In the rows, 128 means zero.
R: rows in 3 groups, each row roughly a mix of its group's directions (some rows in no group)
R (145 x 13)
[[116 150  87 137  97 144 153 151 136 136 152  91 150]
 [158 145 104 141 122 118 111  96 142 176  99 111 111]
 [128 166 145 120 143 102 134 140  82 147 114 138 168]
 [ 98 125 123 145 131 135  83 105 122 119  83 155 106]
 [143 143 148 145 105 116 116 128 141 138  59 126 112]
 [153 127 120 164 164 124 106 111 123 135 138 101 176]
 [170 120 102 102 154 156 143 143 104 165 128 115 135]
 [112 129 139 134  98 144 171 104 161 114 108 147  93]
 [153 130 149 132 100 163  78 136 123 145 161 121 115]
 [120 140 137 139 110 124 122 125 133  80 152 116  70]
 [ 91 173 119 155  88 128 128 106 138 143 106 140 124]
 [116 104 143 122  97 160  92 110 128 104 135  90 103]
 [156 142 123  87  96 107 130 138 164 143 121 119  90]
 [139 121  70 111 130 119  96 129 114 124 136 164 100]
 [186 138 118 146 118 132 101 148 129 151 147 133  93]
 [142 146 137  99 137 160 171 126 110 159 148 161 137]
 [103 123 128 125 163  92  84 115 135  86 117 132 129]
 [147 145 123  83  96 150 137 145 146 126 152 167 116]
 [170 102 164 106 109 104  97 123 133 110 156 126 125]
 [102  94  82  96 121 141 116 124 136 124 128 167 111]
 [132 141 130 117 146 135 176 159  86 137  91 122 129]
 [112 135 128 146 158 121 165 182  97 115 138 134 117]
 [126 139 140 170 127 133 179 137  95 143 111 108 150]
 [135 133 139 129 108  79 110 139 129 128 169  94 160]
 [160 146 110 147 119 148  75 138 140 150 115 135  98]
 [ 92 106 124 111  75 139 123 152 116 111  95 128 138]
 [166 105 161 149 107  96 124 133 153 168 125 129 122]
 [143 105 161 160  88 159 148 141 126 138 155 128 147]
 [109 137 110 167 164  96 107 120  91 109 143 130 143]
 [134 100 163  88 100 121 138 161 120 145 124 116 160]
 [ 95 147 107 128  99 149 132 161  93 132 146 121 164]
 [ 76 122 118 142 153 113 103  96 117 101 151 147 123]
 [138 126 120 157 116 177 155 146 160 113 129 111 162]
 [ 92 106 139 114 107 150  98 142 125  94 157 162 125]
 [140 131 149 137 129 142 161 159 148  95 139 117  77]
 [133 170 113 138 131 163 117 109 139 122 151 177 109]
 [155 126  99 113 110 102  92 120 141 160 158  97 122]
 [131 113 175 126 140 128 158 127 154 150 109 133 175]
 [ 98 112 114 172 127 130 101  91 142 108 148 100 124]
 [127 123 142  84 100 139 132 170 144 100 112 145  99]
 [ 81 134 116 162 132 110  98 125 128 102 134  90 146]
 [ 93 161 148 108 115 123 160 129 128 102 141 172 121]
 [154 124 105 114 179 114 144  95 135 102 133 113 102]
 [132 158 101 119 132 138  94  84 144 165 119 151 126]
 [130 158 108 121 177 139 137 105 103 154  95 143 141]
 [153 138 139 170 125 132 156 169 138 163 153 119 139]
 [116 118 104 143 133 105  78  87 102 128 114 105 133]
 [ 97 124 136 126 116 106 100 146  98 117  86 113  89]
 [105 131 127 167 100 102  96  95 138 116 154 128 102]
 [120 111 152 152 107  86 113 126 105 154 104  96 106]
 [149 145 143 158  94 124 163 151 133 143  97  95 141]
 [105 148 154 163 149 113 135 120 127 105 165 140 169]
 [143 109 179  79 117 150 114 120 142 135 137 106 126]
 [ 89 110 158  97  83 140 139 130 138 110  99 123 126]
 [129 157 122 138 119 163 121 106 122 143 118  69 152]
 [118 137 116 128  72 139 151 142 163  95 148 145 136]
 [123 127 140 167 167 144 164 146 151 100 153 125 141]
 [ 94 148 134 141 170  95 163 103 142 122 107 132 125]
 [190 123 115 145 135 143 143 119 160 157 150 130 130]
 [121 150 101 111  80 155 106  93 151 148 134 133 127]
 [117 140  68 167 134 126  99 120 108 143 143 123 127]
 [159 148 127  62 153 119 116 138 146 131 131 141 139]
 [116  97 127 114 127 130 169 134  95 133 138 135 182]
 [117 137 144 141 108 171 169 137 165 135 122  99 111]
 [130 140  94 136 154 100 130 124 183 113 111 107 149]
 [137 162 111 157 147 156 126 100 134 127 171 161 124]
 [129 115 114 170 146 126 154  86 133 108 142 104  94]
 [134 148 129 154 125  99 106 160 102 149 104 140  84]
 [114  88 148 136 132 153 136 124 151  85 135 154  95]
 [157 110 151  96 140 136  89 123 110 149 155 159 146]
 [132  87 109 162 143 135  79 124 133 109 131 101 141]
 [142 183 152 141 124 157 153 112 163 119 132 117 138]
 [111 136  67 128  96 126 122 120 106 117 162 116 143]
 [118 114 168 127 123 148 137 138 143  93 169 156 157]
 [135 149 131 153 188 133 161 139 137 105 124 145 148]
 [148 153 127 120 124 138 103  82 138 151 113 115 176]
 [166 127 135  95 173 123 150 103 148 139 109 134 102]
 [154 143 125 115 172 139 156 139 101 147  86 125 145]
 [135 149 154 128 148 105 131 146  80 140 127 116 175]
 [132 162 154 108 114 163  90 130 135 133 163 156 126]
 [ 95 115 123 157 144 119  98 112 119 106 149 176 146]
 [ 90 126 119 137 147  93 128 143  78 127  92 130 125]
 [145  96 148 104 101 125 152 148  78 122 149 129 109]
 [114 100 147 104  89 154 132 124 105 119  97 133  89]
 [171 123 113  89 123 122 129 118 164 153 146 122  93]
 [132 116 133  85 140 144 116 122 143 119 153 110 186]
 [ 85 137 149 158 121 148 164 153 123 119 155 101 134]
 [140 101 167 139 138 129 106  87 148 124 130 167 104]
 [159 128 153 133 165 118 137 106 167 121 112 156 159]
 [139 134 132 132  89  85 135 141 135 141 167  87 136]
 [153 163 146 101  98 142 152 124 153 160 145 153 139]
 [ 90 162 121 166 122 115 147 115 161  99 149 135 131]
 [136 153 134 111 148 132 140 111 144 143 115 169 183]
 [142 116 119 172 166 121 157  98 106 150 124 127 103]
 [165 105 133 135 142 148 119 115 151 108 113  75 105]
 [123 127 108 138 152 136 117 131  71 153  82 124 125]
 [148 106 150  89 129 108  84 135 121 128 107 148  94]
 [138  90 140 124 112 148 100 146  79 158 124 111 142]
 [134 121 125 162 130 141  91 111  99 117 157 100  88]
 [132 120 148 153 133 146 117  84 164 119 130  88 157]
 [140 126 154 185 146 139 117 104 138  92 135 144 145]
 [134 105 152 103 107 164 134 118 173 104 158 122 136]
 [104 184 108 118 138 139 138 131  89 107 108 118 110]
 [110 140 117  90 114 144 140 141 132  90 151 167  98]
 [120 101 130 106 145 147 123 103 149 110 153 167  87]
 [ 84 153 114 130 136 143 142  94 158 101 104 153 124]
 [118  74 124 144  96 109 114 130 144 149 126 125  87]
 [138 142 152 144 122 134 128 119 153  75 157 111  90]
 [103 108 146 108 136 138  80 133  92 139 114 101 154]
 [137 121 141 176 108 146 141  84 156 150 150 136 124]
 [161 132 143 108 104 133 127 143 152 101 176 152 105]
 [159 146 128 146 134 115 163 120 126 121 158 151  77]
 [127 127  89 106 120 171  84 131 150 127 150 138 147]
 [118 130 126  90 148 163 146 132 107 130 169 166 142]
 [136 174 100 109 108 144 123 140 120 166 128 123 168]
 [124 101 112 161  83 113 115 130 134 134 149  89 102]
 [140 152 159 144 140 134 115  90 144  97 148 103 163]
 [145 116 104 144 132 127 170 137 139 160 119 148 179]
 [161 137  94 155 131 157 133 126 122 147 164 161 152]
 [140 119 168 115 176 143 128 126 113 112 113 167 153]
 [117  80 144 137 120  92 103 108 145 103 138 142  98]
 [126 122 152  82 183 127 114 104 114 134 119 115 139]
 [112 107  90 138 148  99 134 121 129 107  80  98 119]
 [101 127 119 119 120  91 113 171 124 129  95 114 167]
 [126 100 102  92 123 137 152 169 126 151 165 136 112]
 [106  95 134 151 155 149  94 114 112 102  99 154 116]
 [119 151 169 101 155 105 138 135 149 160 102 143 148]
 [108  88 123 149 149 114  93 124 111  99 166 114 142]
 [123  85 137 144 148 153 140  87  93 135 142 101 134]
 [124  93 141 121 155 142  81 103 124 115 145 167 123]
 [135 143 136 111 112 171 160 135 100 167 137 160 135]
 [ 96 140  96 156 118 109 101 101 131 128 157 167 132]
 [143 102 147 123 161  80 131 140  93 120 111 105 111]
 [127 116 144 160 170 127 113 104  81 142 111 139 150]
 [180 117 108 118 139 140 122 114 163 160  93 134 131]
 [ 99 108 138 112 111 132 156 140 113 150  78 149 156]
 [142 112 147 104 118 113 142 154 108 159  79 113 102]
 [112 133 144 110 101 162 158 118 117 132 113 181 111]
 [131 149 112  81  92 172 141 137 139 127 125 129 101]
 [169 111 158  87 129 158 142 129 159 124 115 113 143]
 [140 107 166  74 117 165 128 116 126 143 111 137 119]
 [129 147 151 105 141 107 103 123 175 120 101 104  97]
 [133 141 150 124 164 105 165 119 144 139 164 130 168]
 [133 166  82 128 136 117  93 111  95 136 135 147 148]
 [136  89 150 131 159 102 148 159 126 141 130 160 159]]
one row of each group, then the others: which group is each in?
[152 148 147 126 143 120 144 161 126  96 175 160 131]	B
[142 147 117 176 147 103 129 114 169 134 122 108  97]	D
[117 126 135 150  95 164 110 116 171 113 101 154 112]	U

[ 92 152 122 152 144  92 115 124  76 113 123 124 123]	B
[139 159 121 143  95 156 148 143 126 159 137 115 176]	U
[147 134 139 124 163 136  69 128 119 159 138 107 147]	D
[106 133 153 126 124 116  72 139 128 115 147  82 136]	D
[136 147 125 122  89 152 117  85 178 144 125 132 126]	B
[ 93 149 116 129 157 152 116 115 117 113  82 163 132]	U
[ 88 124 131 109 117 108  90 109 111 123 155 163 101]	U
[153 101 131 102 127 152 175 118 115 153 107 161 128]	D
[118  89 174 133 109  96 110 102 143 139 134 129 155]	B
[131 124 148 125  93 146 161 179 127 142 147 109 101]	B
[ 97 148  95 116 108 138  98 139 106 136  83 137 108]	U
